A single turn carries every row of the set below to another of its rows. Some are shown first; where does it send the rows asked next?
k443: [-20  51  23  -9  -7  -2   4   2  24   8  -5  15   0   7  -7  -9 -19  -3
   4  16]
k692: [-30  32  21   0   6  -5   1  -9  13   4 -30   5   6   3 -16 -25 -26 -13
  -9  -2]
k211: [-24  20  28 -11 -26   3  13 -15  28  -5 -24   7  22  -8 -18   4 -11  -3
  -5   0]
k20: [-21  29  22   9   0 -11 -17 -10  20   5  10  11  12   4  -5   4  -3 -35
 -27  19]
k889: [-42  29  10 -19  25   8   1 -24  14  -3  -3   7 -12   9   2  29  -8  -5
  -7  -6]
k614: [-35  49  19 -16  -7  13  10 -29  28   9 -17  26 -10   9 -19   0  -2  -8
 -21   8]
k825: [-24   9  12  -1  20   0   5 -15  26 -15  20  22  -4  12 -25   8  -3 -32
   1  -6]
k14: [-16  10   3 -18 -10   7   0 -23  35  -2  -3   1  12 -15 -21  11  10  -6
  -1 -11]
k945: [-18  24  44  -4   9  -2   8 -25   8 -10   9   5  -4  21   9  14  10 -11
 -29   0]
k324: [-17  45  -5  -1  -9   6   5 -20  20 -10  -5 -14  10  -1  -6   7  -1 -19
 -37 -13]
k32: [-26   7  24   9  -4   5  23  -9  18  -5  -5   6  31   2 -32   8 -12  -7
 -13  -7]
k674: [  0  28   9  -6  -5   0   8  -7  37  -7  13  16  -1  24 -18  11 -16 -22
 -35 -15]
k586: [-33  17  18  19  22  11  11 -19  16 -20  -8  -4  17  13  -6  13  -1 -19
  -6  15]
k329: [-13  35  36   1 -16  -3  -3 -22  11 -11 -11   3  -6  -8 -16  -1  -3 -28
  -2  20]
k900: [-25   8  24  -3  20   4  10  -9   9  13 -12 -20  -8  10   2  13   0 -14
 -19 -17]
k23: [-35  35  34   5  17  15   0 -33  17  -4 -16   5   3  -6   6  14   2 -19
 -34   4]
k928: [-19  36  12 -17  -4  13  15 -23  43 -13  -8   6 -11  15  -6  12 -13 -10
 -37 -21]
k662: [-33  42  27   6  34   6  27  -9  20   3  -2   9   6  10 -24   8 -12  -2
  -7  -2]
k772: [ -5  31  25  -9  11  -2 -18 -11  19   8  22  10  -5   2  -9   7 -20 -26
   3  -7]
k780: [-25  18  30 -24   6   6   1 -30  19 -21   1  25  -2  13 -15  -8 -23  -1
 -20 -13]
k956: [-18  33  17  13  17  17   6 -12  38   9  11  23  20  22 -21  -8 -12 -22
 -15   0]
k618: [-21  21   2   4  -1   0  12 -12  52   0  11  24  -2  -6 -14  24 -10 -17
  -3  -6]
k998: [  8  38  17  -7  -2  -1   9 -21  13  -9   0   6  22  16  -6  17   6 -21
 -36  -7]
k898: [ -5  12  26 -10  -3 -12  -6   1  13  20 -12  -9  -7  10   4   8  -3 -24
  -9  -4]
k908: [-11  22   0 -10  14  13  21  -8   3  15 -14  -9  -3  11 -13 -12 -14  -7
 -16  -6]
k465: [-25  25  33   7   3  -1  37 -10  25  18   3  12  11   9  -6  15   7  -9
  -1   9]
k980: [-20  33   4  16   5 -10 -17  -7  30  -3 -14  -4  -9  -5   0   8 -11 -32
 -20  -6]
k48: [  5  27  15 -21   8  -3  26 -10  26  25  -9  -6   5  11 -11   3   5 -13
  -4   4]
k201: [ -6  -1  11 -13   3  16   0 -21   6 -11  -3  18  17   1 -23   6  -3  -1
 -11 -14]
k627: [-26  24  19 -20  -2  18  -1 -26  29 -19 -10  24 -18  -1   3   2  -8 -18
   5  -4]

k443 moves to k20
k889 moves to k614
k324 moves to k14
Now these:
k900 moves to k928
k692 moves to k980

A single turn carries every row of the set below to another of its rows. Some are shown first; where does it send the rows asked next?
k72: [  0  -1  30   0  47  -2   2 -14  12  -8  11  -7  -2 -31  37  -7  -5   7
   1 -10  40   3  10 -18 -13 -12  10   5]
k98: [-17  -2  12   1  25  11 -19 -39  -6  16  38  11   6 -35  23 -15  30  -2
  -1   3  21   5   7 -21 -35  -8 -15   0]
k102: [ -1  -7  20  -4  46  -5   1 -23   0 -22  20   2  -9 -17  43   7  26  -2
  11 -11  41 -23   7 -16 -31   3  -7  17]
k494: [-20  -5   5 -12  37   5 -33  -9  -9  23  32 -11 -12  -8  20  -8  34  -2
  -2  15  25  -6  10 -29 -10 -12  17  15]
k510: [-22  -1 -19   5  16  -2  -6 -30  -9   5  14  -6  20   4  18 -11  21  15
  -7   6  42   1   6 -18 -28 -41  -9   0]
k252: [-14 -17  38  -8  42  14   3 -20  10  -1  13 -10   9 -23  29  -6  -7  13
  10 -23  27   2   7 -21 -12 -12  17  28]
k577: [-22 -21  11  -9  22  13 -13 -54 -17   8  40  -1   6  -9  29  -5  20  16
  11  -6  33 -11  19 -27 -30   0 -13   9]
k538: [-16 -17  14 -20  10  -4  -4  -7 -10 -24  13 -12  14  -8  48   1  27 -13
   3  -9  27   1  15 -17 -28 -18  16  -4]
k43: [-14   6 -13 -11  22   7 -17  -6   7  10  11  -3 -10 -21  25  13  35   9
  -9 -34  19   3  19 -30 -17 -19  -4  17]
k744: [-23  -9   9  -7  47   2 -33 -16 -14  23  20  -5 -14  -9  26  -2  26  -3
  -1  12  27 -25   3  -7 -15 -14  22  14]
k931: [-28 -16   6   1  45   6 -13 -45 -11  19  19  19  11 -20  39   2  18  -4
   1  -5  25 -12  17  -6 -36   1 -10  13]
k913: [-35 -18 -12  -1  19   5  -9 -37 -12  10   9   2  24   7  13  -2  15  12
  -2   1  33  -6  -2 -13 -32 -47  -2  19]
k873: [-23  -6 -12   1  29  -1   2 -10 -14   7   4  -4  22   4  13  -1   5  14
 -16   1  25   7  -1  -4  -8 -33   0  28]
k138: [-24 -23  26 -15  11   6 -15 -12 -13 -24  14  -3  14 -14  37   8  18 -10
   9 -10  13  -4   2  -3 -30 -27  24   9]
k647: [-18 -16  -6  -7  19  -4   0 -20 -20   0  11  -9  15   7   6   0   4  17
 -11   5  33  -1 -10 -13 -10 -42  -3  24]
k583: [-12  -1 -10   0  19  -7   4 -11 -15   5   9 -12  16  -2  11 -11  13  12
 -19   4  34   5  -9  -7 -10 -39  -5  11]
k897: [ -6  -1  28  -1  31  20  -2 -18   2 -16  35  -9  -1 -17  30  -7  32  14
  16 -24  22  -8   9 -19 -23   8  -2  28]
k271: [-23 -14   7 -17  36   7 -22 -18 -15  26  25 -22  -9   3  28 -11  34   4
   1   1  32 -24  10 -20 -11  -7  20  14]
k316: [-18  -9  -2 -11  28   5 -31 -20  -3  -1  10  10 -19 -21  16  32  18  12
   0 -27  20 -16   4 -18 -21 -32   2  25]
k569: [ -4 -23  37 -19  36  -1   3 -21  11  -7  16  -7   1 -29  26  -7   0   0
   6  -8  40   3  -1 -42 -17 -24   7  15]
k606: [ -3 -10   5  -5  51  16  -2 -32  13  -3  17   8 -13  -7  37  21  -6  13
   5   5  37   7   2  -4 -28 -32  -5  13]
k380: [-20  -5  15  -6  15   6 -19  -2  -9 -29  21  -3  12 -11  40   9  16  -2
   6  -5  13  14  21 -10 -21 -14  20   5]
k881: [ -9 -14  30 -11  39   7  -6 -16   7 -12  27  11  -1 -31  26   2  35 -14
  11  -9  19  -6  -7 -30 -34 -10  -5  34]
k631: [-32   4 -17  14  24  10 -13 -25  -7  10  12   4  25   1  14  -7  14  18
  -6   1  25   7   8  -4 -26 -38  -2  14]
k241: [ -3 -13  17 -11  28  32  12 -37  12   9  22 -19  -4  -4  32  -5  10  23
   8 -20  33   0  -8   0 -28 -30   0   8]
k225: [ -8  -7  -1 -17  13   2 -12 -23  -4   5   8 -13 -17 -19  24  10  34  13
  -4 -39  33 -26   1 -18 -24 -29  -1   3]
k966: [ -5 -11   3 -18  37  23  11 -20  25  15  20  -2   1 -12  33  -1  19  -1
  -1  -4  27  26   1 -29 -29 -33  -9  17]

k72 moves to k252
k647 moves to k583
Now these:
k631 moves to k913
k271 moves to k494
k966 moves to k606
k380 moves to k138
k897 moves to k881
k577 moves to k98
k225 moves to k43

A single turn carries every row of the set below to another of its rows. Some are shown first; where does it send the rows asked next?
k500: [  5  10  17 -19  13  12  -7  26  17  -1 -20   8  -6 -29  17 -20  -2 -28]
k652: [ -4   7  -4 -15   6  -4  14  26 -15   5 -24  -6  -6 -26   3  -8 -24 -35]
k668: [ -1  10  18 -21   2  -1  32  36 -13  10 -26  -5  -8 -34   6  -8 -11  33]
k743: [  0  -4   7  16   5  28  18  17  12  11 -24  -2   4 -18 -11 -13   4   7]
k922: [  9   5  15 -23  -3 -26   8  44  11  21 -22 -14   3 -39  18   7  -4   1]
k137: [  5   7  11 -24   5 -27  26  42  23  14 -26 -17 -11 -30   7   4 -16  -1]
k851: [ -8   6  14 -21   9   6   7  32  24  -3 -31  10 -15 -23  -8 -13   5 -27]
k8: [ -1   7  15 -13   8   1  35  30   4   4 -24  -7  -3 -28  -1  -9 -12  39]
k454: [  2   3  24 -13   7  17  -8  24  13  11  -9   4  -9 -35  25 -11  10 -17]
k576: [  0   3  15  -2   2  17  -4  20 -26  14 -27   5  -7 -14   4 -20 -14  -8]
k427: [ -9   4  12  -1  11  23  24  26 -11  17 -22  -3 -27 -15  -2 -19 -20  -6]
k133: [  7   1  11 -14   9 -27  12  33  33  11 -20 -16   3 -25   9   4 -15   7]
k285: [ -5 -11   1   8  -4   8  10  19   0  17  -5 -12  10 -35   5  11  13  -8]
k128: [  7  10  18 -16   9  -3  12  24  -8   2 -23  -2   8 -27  13 -15 -20  35]
k567: [-11  -9  -5   7   0   3   5  28   8  12  -9  -7  18 -35  -5   8   9 -12]
k566: [ -2   9  13 -18   2  -7  16  40  -5   2 -33   4  13 -33  -7 -10  -6  32]
k754: [  4   2   0  -9   8  -1  14   8 -13   3 -19 -11  -8 -16  11  -8 -25 -27]
k509: [-10   1  12  -3   2  11   0  25 -18  10 -35   8  -8  -8 -14 -17 -12  -8]
k521: [ -4   5   3   4   0  27  15  44   0  17 -27   4   7 -38 -12 -15   8  -6]
k753: [  4   1  16 -22  -7 -29  17  41  13  20 -27 -15  -4 -33   6  12   1   4]
k281: [ -8  -6  -5   8   8  12  14  28  11  16   1 -13  11 -42   9   4   1 -12]
k999: [  3  13  11 -14  15   3  22  37   5   3 -19  -3   9 -37  10 -16 -20  33]
k762: [ -3   2   1 -14   0  -2  25  17 -19   7 -25 -11 -17 -20   2  -2 -17 -30]
k865: [ 14   0  19 -21  -6 -32  11  23  11  13 -30 -16  -3 -19  12   8  -6   6]
k406: [ -5   1  -3  -9   8  -6  17  13  -6  -2 -26  -8  -9 -11  -5  -6 -24 -28]
k339: [-15  -4  20 -13   2   8   6  27  25   4 -24   7 -18 -21 -10  -2  19 -15]
k923: [-13 -10  -4   8   4   9  23  25  14  16  -5 -14   3 -35  -4  10   7  -9]
k438: [  2   2  10   5  -5  32  20  33  -9  23 -22  -2   0 -38   0 -12  12  -2]
k496: [  6   8  20 -18  -2  -1  18  30 -15   9 -26  -2   7 -35  10  -8  -4  35]
k374: [ -2   6  15 -15   7  -8  20  26   0  -2 -32   0   4 -19  -6 -10 -15  37]
k398: [ 14   4  14 -22   1 -33   2  31  14   9 -29 -11   8 -24  13   2 -13   0]
k542: [  6   1   5  15  10  31   7  21   9  12 -17  -1  13 -26   3 -20  -2   3]
k970: [ -2  -1  24 -17   0  10  17  12  16   2 -29   1 -28 -15  -1  -6  13 -18]
k55: [  8   5  26 -19   2  17   8  15   6   8 -18  -1 -23 -28  24 -12   7 -22]
k187: [-10   4  14 -14  14  11  -7  37  30   3 -16  10  -5 -31   3 -13   6 -21]
k21: [ -4  -5  28 -11   1  18  11  15  16  12 -12  -2 -26 -25  13  -2  18 -10]
k172: [ 12  -1  17 -13   5 -23  16  24  25  16 -16 -21  -4 -25  20   7 -11  12]
k971: [ -3  15  11 -23  10  -4  21  48  -6   4 -28   2   4 -39   1 -15 -19  26]
k349: [ 13   8  15 -24   5 -23  23  37  16  18 -19 -20 -10 -34  23   2 -17   0]
k572: [ -9   9   6  -3  18  22  12  36  -7  13 -21   3 -15 -21  -1 -26 -28 -11]

k971 moves to k8
k500 moves to k339
k567 moves to k762
Now these:
k521 moves to k427
k922 moves to k137

A single turn carries every row of the set below to another of its rows. Some are shown first; where does it send the rows asked next?
k463: [-12  -3  17  10 -19   8  16  -5  15  -1  -8 -16 -16   6  31 -13  -1 -13
 -10 -21 -21 -31]
k959: [ -8  -3  15  -4 -17  30  -2 -21  -2 -10  -6 -17  12 -10  16  -1   1  16
  -6 -43  23  -2]
k756: [ 25 -21  -4  10 -15  19   4 -18   5  -9   6  -7  20   3  23  -5 -13   3
 -18 -31  -4  -2]
k81: [-14  -5   8  10 -16  -2  17 -12  23  -5 -20 -14 -10   8  26 -17   4  -6
 -15 -18 -23 -21]
k189: [  3   7  10 -26  -1  24  -8  12  -1  -3   6 -16 -24   4   0  -6   1   8
  -7 -19  -4   3]
k208: [  8 -22   3   4   1   8   2  19 -15  -8   9  10   7 -11  28 -15  -2  15
 -18 -18 -15  -3]
k685: [  5 -12  -1   5  -1  13   3  17 -13 -11  11  16   5  -7  22 -18   1  11
 -21  -9  -9   7]
k235: [ -5 -16   2   9 -21  20 -15 -32  10  -4 -14  -6  22  -2  10   9 -20   9
 -14 -20   4  -6]
k805: [-19 -26  13 -15  -3   2  -6 -23  18  13  -1   1  11   3   6   1  12  17
 -15  -7 -29 -14]
k599: [-14   2  12  10 -24   6  16 -11  15  -1  -1 -14 -12  11  18 -25   4 -12
 -11 -21 -20 -29]
k428: [ -1   1 -12 -10 -23  23  -6  -8  -5  -8 -11   2  20 -23   1  -8   2   4
 -18   4 -12 -24]
k717: [  1   1  21 -28  10  19  -3   5   0  -5  -4 -17 -21  -2   1  -6   8   0
  -7 -29   7  -2]
k940: [-13   2  13   2 -22  12  23 -15  11   7  -4 -16 -12  16  36  -8   2  -6
 -18 -14 -26 -18]
k893: [  7 -14   2  -7  -4   7  12   5 -18   0  18   6  10  -2  33 -11   2  17
 -23 -17 -18   8]
k313: [-19 -15   5  -8 -10 -10  -5 -13  31  -2   0   2   9  -4   0  -4  17  15
 -20  -9 -24 -16]
k151: [ 10   5  16 -28   3  21  -3  15   2   2   3 -16 -21  -2   5   4   3   7
 -10 -18   1  -7]
k450: [ -4   4  -6 -12 -19  22  -6 -15 -12   8  -3   2  25 -14  17   3  -7  -5
 -22   0  -9 -27]
k844: [ -3 -14  15  15 -16  31  18 -16  16 -12 -10 -14   1   9  33  -5   5  10
 -20 -36   6  -2]
k672: [ -9 -22  -1  -8   1  -3 -11 -13  25   1 -17   0  14  -3  -3  -5  11  13
 -20  -5 -23 -20]
k234: [ 15 -12  -1  -5   4   4   5  15 -17 -12   5   2   0  -7  23 -19  -4   9
 -15 -23  -9  11]
k413: [-13 -22  13  -7  -5 -10  -4  -9  26   6  -4  -2   8   0  -1  -1  14  22
 -23 -12 -23 -24]
k705: [  1   2  17 -36   4  31  -1  -2  -3   8   6 -13 -15  -2  13   4  10   4
  -2 -16  -5  -1]
k188: [  8   1 -12  -5 -11  11  -8  -5 -12  -5 -16   6  22 -19   5  -6 -11   0
 -22   0  -2 -17]
k520: [-31  -2  33   3 -12   6   8 -14 -12  -7 -16 -13  -8   1   5 -19   3   4
 -21 -31  11 -17]
k734: [-37  -7  34  -5 -11  20   2 -14 -24   4   0  -6   1   4  15  -8   2  10
 -25 -27   6 -13]
k423: [ 21 -10  10 -12  -1  17   0 -17  16   1  10  -6  10  -3  10   3   4  14
  -1 -34  13   8]
k425: [  2   2  -4  -8 -24  15  -3  -9  -6  -2 -16   1  17 -26   8   2  -8   4
 -14   5 -10 -29]
k834: [-31 -10  37  -4 -15  12   1 -13 -16 -13   0  -6 -13  -1  -3 -13  -2   1
 -22 -25   5  -8]
k183: [  0 -16  10   6  -9  24   0 -25  34   7 -15 -13   3  16   9   2   3  22
  -7 -21  -1  -3]
k895: [-28 -11  40  -3 -15   8   4  -9 -22  -6  -7  -9 -10  -5   2 -11  -4  15
 -17 -26   6 -13]

k844 moves to k183
k313 moves to k428
k81 moves to k672
Now these:
k450 moves to k893
k208 moves to k151

A single turn carries every row of the set below to another of its rows. Some are shown first; where does it send the rows asked next?
k601: [ -4 -22  -7   4  -5  19  -4   3  -9   9  10  -5  20 -14  -9]
k373: [  0   9  -2  -4  -5  19   1   6  -2  -9  17 -30  19 -19  -3]
k821: [-19  -7  10 -27   5 -10   8   6   0  -7 -16  -3   4   3   3]
k917: [ -7 -13  -1 -20  22  20 -10   6  -8 -13  12 -14   6  -7  32]
k899: [-11 -18   9 -18   5  26 -19  -6  -7 -13  15 -19   7 -25  19]
k549: [ 15  -9  -6   9  -2  14  -7  13  -8   9  25 -17  10  -7   2]
k943: [ -7   9   0 -28 -13 -14 -13 -12 -13   9  -5 -11 -13   9  14]
k355: [-11  -1  16 -39  13  -1 -19  -2   2   2  -8   2   2  -2  -1]
k482: [ -9 -15  -3 -11  -9   7 -16 -22 -20 -14   4 -29  -9  -2  25]
k186: [ 11   0  12 -11 -14  -2  -8  -1  -4   2  20  -8   4 -21 -23]
k680: [-13   8   8 -40   5  -3 -12   7  -3  -3  -4   7  -3  -4  19]
k35: [ -9 -16   0 -24  14  14 -15  -7  -9 -21  14  -6  -7 -20  30]
k776: [  2   2   2 -29   1 -10  -6 -22 -16  12 -10   6 -11 -10   2]
k136: [ -9 -28  -1   5   8  12 -20   7 -14  -4  13 -22  12  -4  17]
k869: [  0  -2  17   4  -7  13  -1   1   6 -10   5  -1  18 -17 -13]
k884: [ -5 -28   5  -8  -6  17 -16 -28   3  -7   6  -9  -7 -12  24]
k934: [-2 16 -2 -7 22 -7 -8  7  4 -7 -4 -3 -2 11  2]
k588: [-11  23  -5 -31  -5  -3  -3   5  -3   2  -5  -8   2  11   9]
k519: [ 13   8  -7   4  -5  12  -2 -14   9   4  24  -9   3  -2 -11]
k860: [ -5  12   6 -15  13  -7  -2  -1 -19  -4  -1  -8  -6  23   5]
k703: [  4  -7  13 -33  -9   8   9  -5  -6   8  -9  12 -12  -3  12]
k710: [ -8  -7  16 -11   8  -6  -7   3  -1 -10 -24   7  -3 -11  11]
k774: [-12 -32  -1  -7  -4  25 -18 -20  -7  -5  15 -10  -5  -6  17]
k139: [ -3  12  -8 -16  -9  18   3   4   8  -4  14 -16  16  -4 -17]
k974: [  7  -8  13 -17 -18   5  -8 -11   7  13 -17   4 -12  -3   2]
k51: [  6   6 -14  -8 -10  14   8   2   1   9  12 -28  15   4  -6]
k78: [ -1 -11  15   4 -15  18  -5  11   2  -7  14 -11  15 -13 -11]
k473: [  7   6  -7 -15   3   6 -15 -15   6  10  -2  -8 -19  20  15]
k38: [ -7  -9  -1   4  16   3 -11  -9  -1 -25  12 -20  -1  -5  29]
k766: [  5  -5 -16   3  -3   9   2  -6   4   4  29  -9   4  -8 -14]
k265: [ -4 -17  -5   6   7   5  -4   1 -10 -22  16 -20  -3 -13  29]
k159: [  6 -12  18 -13   2   3  -9   6  -8   7  17   0  13 -22 -19]
k420: [  3  -7   3 -10  -6  15 -13 -16  -7   8  27 -13   7 -26 -17]
k853: [ 10  -3   9 -30  -2  -8  -7  -5   3  13  10  -9 -20  17   9]
k96: [  1  20  11 -29   6  10  -9   7  -7  -5 -11 -12   2  11  18]
k951: [ -2   7  14 -34 -10 -12 -15  -3 -10  11  -1   9  -9  -7   1]
k144: [ -3 -28  -1  -9  -8   1 -11 -24 -24   5   3 -23  -7  -9  20]
k768: [ -4 -10 -13  -5   0   5 -10 -21 -16  -7  19 -35  -3 -18  19]
k419: [  3 -33 -16  -3  -1  14  -7  -4  -5   8  16 -14   1 -16  23]
k996: [  9  12  -3 -26  -8 -16   0  -6   1   8 -10 -23  -9   3  13]

k860 moves to k853
k943 moves to k951
Now these:
k766 moves to k774
k186 moves to k35
k601 moves to k136
k934 moves to k473
k51 moves to k144
k96 moves to k996
k420 moves to k899
k519 moves to k884

